Some points:
29;8;-47;-96;22;20;33;83;12;-50;-11;-40;34;-1;-16;-57;-15;6;21;-44;74;49;-20;-92;26;-3;-31;22;-58;-51;10;33
72;-43;57;-27;46;-8;-42;45;23;19;71;-48;-62;28;50;75;-52;-9;-3;37;25;-8;7;-2;-29;36;-46;14;-7;25;73;-16
-19;2;-1;-16;-14;-17;-38;19;57;-6;-6;-15;-18;19;-17;-49;-23;-66;46;13;-29;21;64;-21;23;9;-9;1;16;24;-19;70
101;7;-47;92;-23;-88;19;60;-6;1;-5;42;-17;72;-6;19;30;-3;-34;19;-14;7;21;10;-1;58;15;-30;2;10;16;15
27;2;-12;22;39;-14;-85;23;20;-34;82;-82;4;17;-32;53;-34;73;-31;2;-14;35;-48;26;45;-32;-18;-15;8;19;9;29
55;-46;111;96;72;39;59;-6;44;29;0;-20;100;-5;-24;-24;-76;37;15;-47;48;56;-59;-2;13;-29;-3;5;21;5;-31;26
71;-42;30;-70;-33;24;45;20;13;4;-46;72;-13;9;-27;29;-42;23;17;40;67;-34;-11;-27;-18;63;-28;91;-1;22;-114;-16
-2;52;4;7;15;37;15;-7;33;-24;37;-10;-26;20;-60;20;-50;-26;68;-18;-9;20;-48;-2;-23;13;16;37;-6;-2;-8;-10
-1;80;-25;-20;-32;-22;116;-23;-51;12;22;-42;-18;36;8;-7;43;-36;0;-35;-19;26;-27;31;5;2;56;56;25;15;90;-50
-42;-9;-25;11;-69;71;10;3;-34;47;54;-6;50;18;0;-39;-19;-7;66;-60;-12;30;-24;-2;-17;0;-32;41;-90;-32;40;72
-2;-31;16;11;88;15;-37;49;-17;15;36;-7;24;43;-18;32;74;12;-13;-37;-19;35;-28;43;-28;-92;-25;37;-50;11;17;-68
63;1;-64;-21;-29;67;39;9;19;41;-82;21;-44;-2;-51;18;-14;58;22;17;-58;-22;26;-104;-25;15;-14;-31;-55;21;-13;6
82;-41;-33;-22;-81;-50;-16;-3;-75;43;-44;30;-35;-80;-12;7;42;-2;6;-20;-53;4;-33;-31;37;-11;27;-53;29;6;3;-34
24;-33;-12;10;57;2;-46;-66;-24;-23;9;-78;-48;13;-19;65;37;-27;-4;3;-9;34;0;-52;-25;14;21;22;-6;12;-29;54
30;10;-28;2;42;-73;-31;-26;-21;10;77;-19;109;65;-15;-30;-18;1;3;-2;-3;16;27;14;-23;56;5;56;38;-95;38;-25
24;-5;-46;-10;69;-18;43;19;-35;-15;2;-50;-34;23;7;-11;-43;-36;-30;2;15;-50;58;98;-40;-16;43;28;18;-5;-20;83
56;-22;16;-2;-9;-16;15;2;30;-1;-125;59;-28;-17;11;30;17;57;42;5;-26;-99;-55;18;1;-21;-13;13;20;-16;22;0
-19;6;31;-12;9;18;-12;-19;-20;15;57;-40;-91;35;15;-32;-88;1;-37;-69;-20;-17;-34;40;-23;-28;45;28;-9;12;-7;10
-39;-19;65;-31;19;44;-17;-12;2;0;94;43;28;5;24;13;-24;51;20;-12;-20;-9;-20;-9;68;26;23;78;3;-6;-37;0
-41;58;-3;49;41;-10;-51;88;-42;37;-97;21;36;-36;-48;-22;-41;-46;-40;-127;8;52;16;50;9;8;-20;-15;14;-72;6;-107
-15;-46;37;11;-41;-8;46;-1;-11;-127;-81;48;8;-17;68;54;-17;-62;3;40;-21;-79;-78;-22;18;11;-4;-2;8;-66;-33;-7
18;-24;-31;68;-34;19;58;-5;68;46;-75;19;-5;-1;30;-7;9;-40;12;-12;38;-31;22;-18;22;-53;-69;-29;30;-14;-58;6
105;-32;16;-5;-59;3;4;17;86;-10;-73;-20;-18;-7;37;2;32;-10;2;15;-1;33;19;-30;12;4;55;69;-22;57;11;-50
-18;56;-2;-11;-19;15;10;16;21;39;35;-6;127;21;-90;-50;-20;15;-4;47;18;-4;27;33;12;-6;0;-26;-97;-21;2;-10
-22;36;-47;-28;-54;-17;-29;-114;-35;60;-74;-70;46;16;19;-8;33;-15;26;7;5;-47;-45;24;17;-58;1;-3;99;-47;-28;-85
-25;-6;-25;-12;-35;24;-53;-39;-59;3;18;-29;55;30;19;-30;-26;-4;-79;-95;32;13;-26;28;-22;15;-11;-52;-34;3;10;-12
-19;-51;-23;49;-29;-23;-33;35;22;-45;43;-17;-32;-2;-19;75;-8;26;127;-28;2;9;9;2;-53;-36;19;50;-13;39;9;-25
-86;-54;87;-29;-21;-29;3;8;-20;33;-97;-70;19;-24;24;3;9;-21;20;15;5;-28;-15;-79;19;31;19;-71;-47;-18;24;-14
48;100;-24;-50;-18;62;-16;-33;6;-60;-36;34;-26;-15;4;10;-8;14;10;20;2;8;22;5;10;-96;-5;-69;6;1;40;1
-90;3;22;-39;-61;-32;0;78;55;16;-48;-52;25;-13;9;11;26;40;12;3;0;-10;-86;34;-4;61;-66;-42;114;-48;-35;9
-5;47;10;-50;-16;-32;17;-127;55;74;-50;9;51;-8;16;-3;-1;30;-4;-73;4;-7;-53;55;-5;50;-4;-81;-79;-28;-15;69
-102;-19;-23;-99;54;-33;13;-49;47;6;71;19;28;1;-44;41;-17;-30;34;-17;1;9;-3;6;-2;13;-30;-20;34;27;-2;5
-127;49;-24;44;-33;-43;-66;41;-60;-25;-90;-12;-30;8;-51;11;24;-13;-76;-13;42;2;86;-25;-16;-17;45;40;44;18;14;1
17;-45;-24;14;15;-20;20;-65;8;-30;1;36;-25;-21;12;-38;32;15;18;76;-7;67;-18;-23;-7;45;-22;34;-21;86;-4;-26
-74;-3;-79;-18;-36;25;3;94;-36;52;-22;-33;26;43;85;13;-3;-29;29;75;-25;11;-59;51;30;-36;41;-88;-12;-94;-12;-21
17;30;-9;8;-23;-18;0;-54;101;-17;-31;-48;-4;-42;-32;23;15;-29;-18;3;-12;-83;17;-14;21;-50;57;-47;16;14;-13;-45
13;-14;21;7;34;-25;-25;26;56;-16;34;28;-81;-21;13;-127;6;30;10;14;-36;-34;-2;2;-12;57;7;26;-38;24;2;-21
53;-59;23;-4;-88;-3;-17;-16;-61;-10;-80;-2;-4;8;-47;18;33;-34;12;67;14;-24;33;48;25;-17;-13;-73;1;108;-42;-4
50;-113;-21;-6;-10;39;-2;-22;88;-36;-19;32;-41;4;15;-6;17;22;-71;-14;-48;116;40;-26;16;54;-31;13;40;61;6;-3
-46;29;-25;-48;-29;37;-13;15;8;34;-32;43;53;-9;42;68;2;32;-3;-29;-7;-35;61;40;-26;29;22;-64;-23;-29;-41;-33
16;-31;-12;21;-4;13;-1;-1;2;13;88;16;-15;-127;-27;18;-59;8;-25;47;14;-11;48;32;4;5;-24;39;21;-15;103;10
-71;5;27;-9;-58;42;27;24;60;37;16;4;16;8;-54;34;47;-12;-24;-13;-51;-29;-3;-4;23;-14;-3;-33;-18;-63;5;56
-2;-13;50;58;27;38;75;-82;-53;-15;-83;-18;10;-20;42;40;3;13;76;22;-24;-14;54;-7;17;35;-16;-17;2;-47;2;32
9;35;12;17;57;49;-23;10;48;5;19;0;-22;19;4;12;-40;1;-127;10;8;-60;-67;-17;-41;7;-22;55;-34;10;-7;39
-24;-108;-53;40;36;18;31;-45;-14;-5;45;46;-56;38;-30;33;70;19;-58;7;-7;-29;44;-10;41;-15;-1;-20;-19;-8;46;-41
46;-3;71;-55;-29;-9;-29;-13;-51;-22;-2;54;-46;13;-5;-58;4;-10;40;-14;-52;1;61;-21;0;-105;-19;-33;-4;-27;-10;1
-5;29;8;15;82;-10;-51;-3;-84;-25;14;1;3;-18;-55;15;5;0;4;43;-31;52;35;-23;22;39;21;64;-34;57;6;-2
-54;-5;-15;-6;22;23;31;8;-28;-49;127;-50;85;11;4;-90;-24;8;-61;-21;-27;-53;-19;-2;-21;-45;-18;26;2;9;-82;14
31;-16;12;-9;13;-32;-8;-63;5;10;5;18;-85;-7;-41;15;32;15;-59;102;38;127;-1;4;-36;-18;19;38;-7;-107;-25;29
8;7;-17;24;51;-45;-52;-27;-106;29;-3;-84;-6;-40;49;3;38;27;-102;12;7;40;42;29;24;-20;46;65;52;51;26;32
0;73;22;-47;-1;22;19;44;-29;32;-47;42;-74;88;-18;19;1;0;22;7;-3;-23;7;4;51;-10;-29;-30;66;-8;12;52
-20;52;10;39;-70;-8;12;-56;21;1;35;-9;3;41;120;-21;-67;16;3;-28;23;24;97;-20;42;-26;-21;25;-7;-24;-27;-52
1;14;5;19;62;0;-39;25;45;5;30;26;39;-23;126;-14;-84;22;51;-21;-55;11;-44;7;-11;-25;-49;61;-62;57;-38;51
60;-19;25;5;89;37;-58;43;19;-13;68;6;31;-23;37;-97;127;6;50;15;45;-16;-17;-26;-35;41;-14;-19;25;25;-26;20
-10;-26;37;-28;-24;2;56;38;9;52;58;48;12;-9;29;-5;-52;4;48;6;44;-13;-19;-69;-62;-65;5;-93;55;-13;-43;20
-51;54;-48;20;66;19;-17;44;-30;-44;34;-12;78;-5;-73;-13;-31;14;-31;19;4;31;4;39;-8;-32;93;23;39;31;59;-63
-1;15;-14;23;-5;9;23;-30;-5;-5;10;-12;-90;-84;-5;-40;32;-92;-1;16;13;45;-10;17;-22;49;10;-6;-24;57;-22;-33
-20;14;-2;53;-38;-25;-30;-30;-53;0;16;22;-19;29;-5;-5;57;5;-27;33;74;16;-8;3;-33;-8;19;9;21;47;87;9
41;4;3;4;-27;-5;18;-7;-26;-30;-28;-7;95;2;-11;6;-7;-45;-35;-2;-83;-16;46;-38;-97;3;2;-41;73;-8;56;25
-108;10;14;-70;-11;-60;95;83;-5;-58;-61;-5;20;0;40;50;36;73;8;-14;-10;15;18;59;-8;-5;0;-113;-60;-27;-30;-9
-8;-32;-1;-42;83;-20;-24;-9;29;39;-12;84;48;15;47;-1;-35;-71;17;-12;71;-12;-47;7;27;-23;9;49;-28;17;37;44
-26;72;-24;57;22;-54;15;0;10;-28;27;4;-38;14;-27;10;-5;-8;-11;32;36;2;3;-29;-9;-4;-55;-11;0;67;36;-48
50;63;11;22;-15;-5;-6;19;-15;11;127;1;9;-66;7;88;80;-30;-34;-46;10;6;36;2;51;26;43;57;-9;26;-30;-5
9;4;-4;-6;-31;35;-11;-8;-6;-13;-39;4;-30;13;6;-10;29;1;34;-9;20;-93;15;12;27;109;-29;-38;13;-71;-1;-16
35;-21;39;80;-25;7;7;11;-10;-4;-3;82;-96;-2;-38;-69;-3;35;46;45;-4;-37;-36;-23;22;31;10;-9;19;-12;-15;26
There is one direction along which these points spread out most. Take the direction at right angles to it along which they spread out most. Then take the direction at right angles to both along which they spread out most. Go by this last direction. Where along it does each point below lie, from 0 to 99? The average is 50, and the first point in the table lies past the average. One standard deviation of the points above along it is 16.
46;-3;71;-55;-29;-9;-29;-13;-51;-22;-2;54;-46;13;-5;-58;4;-10;40;-14;-52;1;61;-21;0;-105;-19;-33;-4;-27;-10;1 -> 50
-46;29;-25;-48;-29;37;-13;15;8;34;-32;43;53;-9;42;68;2;32;-3;-29;-7;-35;61;40;-26;29;22;-64;-23;-29;-41;-33 -> 49
16;-31;-12;21;-4;13;-1;-1;2;13;88;16;-15;-127;-27;18;-59;8;-25;47;14;-11;48;32;4;5;-24;39;21;-15;103;10 -> 47
50;63;11;22;-15;-5;-6;19;-15;11;127;1;9;-66;7;88;80;-30;-34;-46;10;6;36;2;51;26;43;57;-9;26;-30;-5 -> 40
17;30;-9;8;-23;-18;0;-54;101;-17;-31;-48;-4;-42;-32;23;15;-29;-18;3;-12;-83;17;-14;21;-50;57;-47;16;14;-13;-45 -> 39
-54;-5;-15;-6;22;23;31;8;-28;-49;127;-50;85;11;4;-90;-24;8;-61;-21;-27;-53;-19;-2;-21;-45;-18;26;2;9;-82;14 -> 67
-1;80;-25;-20;-32;-22;116;-23;-51;12;22;-42;-18;36;8;-7;43;-36;0;-35;-19;26;-27;31;5;2;56;56;25;15;90;-50 -> 26
-41;58;-3;49;41;-10;-51;88;-42;37;-97;21;36;-36;-48;-22;-41;-46;-40;-127;8;52;16;50;9;8;-20;-15;14;-72;6;-107 -> 29
-39;-19;65;-31;19;44;-17;-12;2;0;94;43;28;5;24;13;-24;51;20;-12;-20;-9;-20;-9;68;26;23;78;3;-6;-37;0 -> 75
24;-5;-46;-10;69;-18;43;19;-35;-15;2;-50;-34;23;7;-11;-43;-36;-30;2;15;-50;58;98;-40;-16;43;28;18;-5;-20;83 -> 43
72;-43;57;-27;46;-8;-42;45;23;19;71;-48;-62;28;50;75;-52;-9;-3;37;25;-8;7;-2;-29;36;-46;14;-7;25;73;-16 -> 61
-5;29;8;15;82;-10;-51;-3;-84;-25;14;1;3;-18;-55;15;5;0;4;43;-31;52;35;-23;22;39;21;64;-34;57;6;-2 -> 36
0;73;22;-47;-1;22;19;44;-29;32;-47;42;-74;88;-18;19;1;0;22;7;-3;-23;7;4;51;-10;-29;-30;66;-8;12;52 -> 46
